Each named move below is a turn or a mirror, shown by a few rows before and after it. Which moves, in which order, take the first row of each later pair to the second? The first pair is answered.
pero:
[-16   8  10  19  -4  41  31  -1 -12  -5 -11   8  25 -24  -8 -17  17 -10
  -3  25  -7  -2 -14  -9  15  -1  18  -5 -19   1  19   4   8  19  -2  30
 -25   1 -18 -18  22  33  30 -25  15  18] |-> [ 29 -28  12   6  -2  13  21   1   6   9  14   6  -2 -41 -20 -23   3  21
  10   6  12  17 -17   2  18  -2  16  -5  -5  36 -27 -25  14   2 -24  -1
  15   9  11  -2   1  38  27  -5   2  30]
[ -2 -17   7 -11  10   8   4 -12  10   5  23  22  -1 -17  -7   1   1  15
  -4 -14  -4   2   5   6  -9  -1 -16   2  15   7  -6  -3 -14  -8   1 -22
  -7  -4  22  11   3 -21   3  -5  -1  21] |-> [-16  -2   6  -4   9  17  11  -9   1  -1  17  22   8  -9  -4   2   4   0
 -13  -3 -13  -6   9   1 -10   2 -15   5   7  -9  15  11 -14  -1  10  -6
 -25  -8  12   3  10 -18   1 -16   8  18]
[ 53 -30 -11 -24 -13 -17   1 -40  -3 -37  14  15 -12  36  -1  -5 -31  26
  -5   9  22  32 -22  -6   0   5  -7  14   3  23 -32  -3  -3   4  17   4
   7 -10  36   3  -3 -11 -50   6   8  32] |-> [ 10   1  -8 -13 -13   8  12 -35 -21 -49 -13  17  10  52   6   1 -20  -1
 -19  28   8  15 -18 -18  -4   3  -5  20  -8  -9  13  25  -9  23  43  34
 -33 -17   9  -7  12 -13 -50 -13  24  16]
[  8  -5  -5   1  -4  -3   9   2  16  14   1  14 -10   8  -9  -6 -17  -2
   7  -6  15 -12 -14  -3  -7 -10   4  -9  -1  -3  -9 -16  18  -6  -3   5
  -5  -1   0   3  -1   5  -5  -9  -5  -1] |-> [ -5   3  -4   7  -7   2  11   5  10  11  -4  13  -5   7 -10  -4 -15 -10
   1   3  12 -18 -17  -7  -5 -11   5  -8  -4 -14   4  -8  13  -5   7  11
 -15   0  -7  -1   4   8  -5 -16  -1  -3]
toliv:
[ -6 -21 -18 -11  17 -14  -3  36  -5  -6   5  17 -13  11 -38 -14 -19 -14
  36  -3  13  -9 -14   5 -13 -12   8 -20 -14   2  -3 -14  -5 -10  -1   0
  -4   9  -7 -15  11  10   4 -11   2  19] |-> [-14 -14 -22  -3  18  -9  -1  38 -11 -12  -8   9  -4  12 -36 -22 -20 -21
  29   6  12 -11  -9   5 -10  -8  13 -22 -27  -6   0 -16  -6  -9   0   6
  -6   3 -12 -16  10  10   7 -14   6  18]
[ 24   5  -8 -17  -3  -3  15  12 -13  -6 -13   6 -12  13  -2   2   6  11
 -11  14 -11  -9  40  -2  10  -7  -5  -2   6  41 -13  -3  -5   7  -4   0
  -2   7   8 -14 -33  -2  -3  18  -8  13] |-> [ 17  10  -5 -15  -3  -1  13  12 -15  -8 -20   3  -7  13  -4  -3   5   8
 -12  20 -11 -12  38  -4  14  -5  -2   0   0  34 -14   0  -1  10  -8   6
  -2   7   2 -20 -34  -2   0  18  -8   9]
[  2  -5 -15  -3  -2  -4   3  31   0   4 -40   5  14  -4  -5 -13  -7  -6
  11   9  10 -16 -19 -16  17   3  23  -3  -7   4  -6 -22   7  -1   4  21
 -13  -5  -4 -12   9   7   9   7 -10  -4] |-> [ 14 -12 -11  -4  -7 -11   4  26   5  19 -13  18   2  -5  -8  -7   0  10
  16  -6  15 -16 -23 -20  12  -3  20  -1   8  20 -13 -28  12 -10  -1   6
 -12   4  13  -8  14  13   1   7  -9   9]
[ 17  10 -44   3 -23   0 -27  27 -10  10 -10  12  23  15 -25  -7  18 -22
  20  10  -2 -53 -24 -12   2 -18 -31  22 -29 -15 -25 -33 -18  22   8 -13
  24 -16  -3   5  21  -9   2  -9  20  14] |-> [ 22   5 -42  -4 -22  -5 -28  27  -7  12  -4  14  16  17 -25   0  17 -15
  18   5   1 -52 -23 -14   0 -20 -33  19 -21 -11 -26 -37 -16  19   6 -19
  26  -8   1   6  23 -13  -2  -8  18  16]
kav:
[  0   6  -2   4   1  21   1 -13  -6  -8  -4 -26   0   2   0   6  16 -14
  -9   0  -8  12  15  21   1   7  -7 -14  -9 -18   7  10  -4  18  -4  -2
  -7  -3 -14  -4 -13   7   1  -6   2   5] |-> [ 23 -16  -9  -3  -1   3  -2  -7   6   1   0 -16 -10 -14  -3   3  12   4
   3  -7   6  19   7  20   3   6  -4 -16  -4   3 -23 -13  -1   9 -20 -12
  16   1   1   1 -21   9   4   3  -9   7]
[ -5  -6  -5 -11 -11  -9  -3   2   2  10  -8  12   8  11  -1  -7   4   7
  -2   0  -3  -8  -6 -14  -2   1   8  18  16   9   6  -3   2  -9   6  12
 -18  -9   7  -4  17   4 -20 -10  14   7] |-> [ -6  -4  -7 -11 -13 -10  -5   4   0   7  -3  14   9   7  -1 -11   0  12
  -2   2  -4 -11  -6 -11   0   0   8  16  15   9   5  -5   3 -11   8  11
 -18 -10   9  -5  19   5 -21 -11  11   7]
[ -2 -18  46  20  24   2   1  24 -23  20  -6  25 -16 -28  -1 -23  24   5
  29  24  19  -3   6 -42  15  -2 -22 -29  11 -13 -31 -13 -46  11  16 -22
 -10 -14 -23  -4  37   7  27  26  18  -6] |-> [ -9 -16  48  19  24   7   1  24 -25  20  -7  26 -15 -22   0 -19  29   4
  29  24  17  -3   9 -41  13  -5 -24 -31  11 -22 -24  -5 -40  16  20 -17
 -15 -17 -26  -3  41   4  27  23  18  -2]
sof:
[ -9  -8  15   5  -6 -19 -30  16   7   8 -21 -20  36  29 -16  -7  10  -1
 -52 -14  16   2  -4   3   1  -3  -1  35  12 -14 -28 -10   0 -26  36  24
   2  13  -3 -30 -33 -15   8  33  -8  -2] |-> [ -8 -11  10   2 -15 -27 -29  27  10  12 -19  -9  35  24 -21  -6   8   5
 -42 -18  24  -5 -11  -4  -1  -7   3  37  16  -4 -35 -21   0 -29  32  26
   0  16   4 -35 -24  -9   2  32 -10   2]
[ 32  -1  -4  -5 -36  -6   0  -7  -7  -3  -2 -15  -6   1  18   6   2   9
   3  13  25  17   3  38  14   0   5  -8  -1   8 -24  -5   9 -34 -21  -6
  15   9  22   8 -14   3   3  -1 -11 -17] |-> [ 21   1 -13  -3 -42 -10   5   4  -7   1   8   9 -11   9  16  12   8  17
  19   8  29  -3 -12  14   5  -7   8   1  11  22 -11 -12  10 -34 -13   0
 -10  15  26  -3  15  13  -5 -14  -1 -17]
[-14  20   6 -18  -4  12  11 -24 -19  15   2   9 -36  15  -4  28  10  -9
 -15 -16 -14  15  22  18 -29  -5 -14  -5   1  -5  31  14 -21  16  11   2
  -7   3   3  18  -7 -15 -15 -10  19  -4] |-> [ 10   3   1 -22   5   0   4 -23 -14  10  -6 -10 -38   0  -5  17   2  -6
 -11 -20  -6  30  24  35 -21   1 -14  -7  -8   2   5   1 -18  11  -3   1
  22  -3   8  29 -34 -17  -7   7   8  -3]
[-36  23  -3   0 -12  20  16   6 -15 -10 -19   4  28  21  13   5   4 -22
   2  14   1 -16 -10 -13  -7  -8  11   0 -20 -26  33  18 -10  17  21  34
 -36  -4 -26 -11  25   3   3 -16  17  -7] |-> [-14   8   4  -2   2  22   4  -9 -13 -22 -38 -41  23   3  16 -13  -7 -29
 -16  13  -4  16   8  24   8   2   4 -13 -36 -38   8  22  -8  18   8  23
  11  -5 -29   6 -28 -12  19   0   1 -14]
Pairs:
Each pair is 2 to 3 moves apart.
[ -6   4  13   4  -2  -8  -2 -30  -4  -9  21 -10  -9  -8  -7  10  20  -3
 -10 -11   3  17  27   9 -24  -3  -7   2   6  -4  -9  34   9   9  -1 -15
 -11  22 -18  14  -5  -9 -14  -8   4  -6] |-> [-19  15   8   8  -7  -4   7 -15  -9 -10  15   7   4  -2  -5  10  26 -12
  -4  -5   7  -1  21  -7 -23  -5  -1  10   2  -7   7  28   7   9   8  -1
 -34  19 -27   8  16  -4 -11 -16   7 -11] | kav sof pero
[  2  -3  14   9 -11 -16  -5 -13   9  13  13  17 -10 -19 -15  -2   6  17
  22 -11  20  -8 -12  -3 -11 -10 -18  -3  40  17   7 -33   0 -11  -7 -27
 -23  13 -11 -10  26   8   1  -3   2  12] |-> [-25  23  16  16  -8   8  -1 -14  -1  -4 -10   4  10 -12  -8  -5  14 -11
   3   5   4 -13  -1  -1 -15  -3 -17  -2  23 -15  38  -6  -1   4   8 -11
 -39   3 -30 -14  27   0   3 -15  12   3] | kav toliv
[-14  13  -9  11   2  -1  11  26  -8 -12 -64  -5  40  -3 -11 -21 -19 -23
   4  32   6  -7 -22 -10  27   9  22   9 -39  -1   3 -28   1   4   2  26
  -5 -10 -16  -2  -3  18  11   5 -24 -24] |-> [ 23 -15  -8   1  -1 -31   4  21   9  11  -8  22   5 -15 -25 -11 -23  20
  31  -5  25   4 -30 -14  18  -6  15  10  -5  44 -31 -54  14 -19 -14  -6
  13   7  22   8   2  22   0  14 -31  -8] | kav pero toliv
[ 15  -7  -9   4   0 -20   6   4  24   9  -8 -28 -14 -14  10   8  12   7
   3 -17  -5   5   5  22   0  28 -14 -12   4  23 -11  -6  -4  12  -5 -12
  11   9   5  11 -15 -10  -6  12  -7  -7] |-> [-10   7  -7  11  -8 -10  14  12  17  13   6  -6 -10   1  11  19  25   8
   5 -16  -7 -13   0   0 -12  21 -14  -2  12  21  18   3  -4  15   8  -8
 -27  13  -3  -2  17  -1 -15  -8  10  -8] | sof sof
[ 19  -2  -8  -3   2  -6  -7   8   6  -3 -19 -18  -2 -19  -8 -24 -12   0
   4  10  -2  22   1  19  16   8  -5  -9  -9  11 -26 -10  -2  -3 -19   2
  27 -11  -6   7 -24 -10  25   9 -28 -19] |-> [-22  29  -1   7  -5  16   5  14  -7 -12 -19   0  14   0  -2  -8   3 -17
  -1  19 -12  -3   1  -6   8   0  -5   1  -8  -9  24  13  -6   9   2  24
 -24 -14 -17 -11  12 -10  16 -14  -5 -27] | sof pero sof
[-16   9  32   0   3  22   2 -36  -6 -11  25 -22 -17   2   5   7  16   1
 -32 -13 -34  27  26  23 -11  -6 -23 -13   7 -35   8  50   8  16  20 -18
  -3  17 -12   6 -24 -14   6 -14  21  -3] |-> [ -4  -3  29  -3  -1  12   1 -38  -1  -7  43 -20 -29  -1   2   7  16  15
 -27 -27 -26  31  21  22 -13  -8 -25 -14  19 -18  -3  42   9   9   9 -30
   4  23  -1   7 -23 -11   2 -11  18   4] | toliv pero
[  8 -12   7   4  -2  -9  -3  -9   8   6  26  28 -17   0  -1   6   4  24
  21 -27   5  -1   1  -8  -6  -8  -7  10  16  20  -9  -1   3 -16   4  -6
  -9  10  11  12   9   2 -16  -5  -2   4] |-> [-22  14  10  17  -2  12   3  -6  -5  -9   0  22   4  10   7   5   8  -5
   8  -9  -8 -17   3 -15  -2  -1  -3  12   1 -13  20  15  -4  -2  20  17
 -35   0 -13   5  14  -1  -8 -18   9  -9] | pero toliv
